In the rows, zero is written as 128.
Turns, then the turns between two rows, first turn first; the first pair answered
Danis (before => after):
[141 157 134 106 126 124 135 159 125] => [143 152 138 114 147 114 120 151 133]
[115  84  99 136 122 138 147 177 148] => [123  90  93 132 132 138 155 183 145]
[113 130 158 147 136 127 117 110 128] => [115 130 158 141 116 139 126 115 123]
[152 118 169 143 173 115 123 112 109] => [123  93 178 150 147 115 103 106 114]
pimu (before => after):
[114 154 181 147 154 127 137  79 147] => [111 152 177 152 153 127 135  76 150]
[151 123  82  76  63 151 156 175 129] => [158 102  90  65  78 146 158 180 122]
[147 123 157 111 137 124 133 117 125] => [129 140 131 125 121 127 111 114 159]
Muzuf (before => after):
[140 186 111 113 133 147 125 140 168] => [122 164 164 146 162 128  94  98 153]
[136 155  86 129 127 130 115 132 150] => [117 145 122 152 142 120  95 109 141]
[130  51 126 147 128  87 111 150  61] => [132 105  71 129  65 121 154 173  72]
[117 133 152 171 139 119 105 100  92] => [170 118  98 113 148 111 129 165 127]
Now pairs of rows:
(2 to 4 turns a pair)
[138 172 128 120 108 125 153  89  93] => [147 120  91 108 128  92 114 124 166]
Muzuf then Danis then pimu then Muzuf
[149  72 154 106 193  93 152 151  91] => [132 141  80  88  79 141 194 168 123]
Danis then Muzuf
[177  87 126  72 164 124 174 132 116] => [127 170  95  95  84 161 184 101 129]
Danis then Muzuf
[109 117 165 149 156 115 135 108 113] => [ 98 167 132 153 130 126 125 103 144]
Muzuf then pimu then Danis then Muzuf
[124 147  75 118 144 116  94 164 171] => [105 121 105 130 152 107  63 147 168]
Danis then Muzuf then Muzuf
[145 159 151 115 148 137 159 107  87] => [154 168 115  90 138 135 166 134 128]
Muzuf then Danis then Muzuf
[125 108 129 110 112 127 103 157 209] => [101 152 128 126  68 157 136 134 176]
Muzuf then Danis
[114 110  95 130  88 135 110 142 138] => [163 121 107 109 147 122 142 154 113]
Danis then pimu then Danis
[124 184 132 145 135 146 139 123  58] => [129 105 158 150 188 100  96 127  91]
Muzuf then Danis
[116  77 176 143 130 119 116 102 118] => [116 105 125 117  63 151 163 131 114]
Danis then pimu then Danis
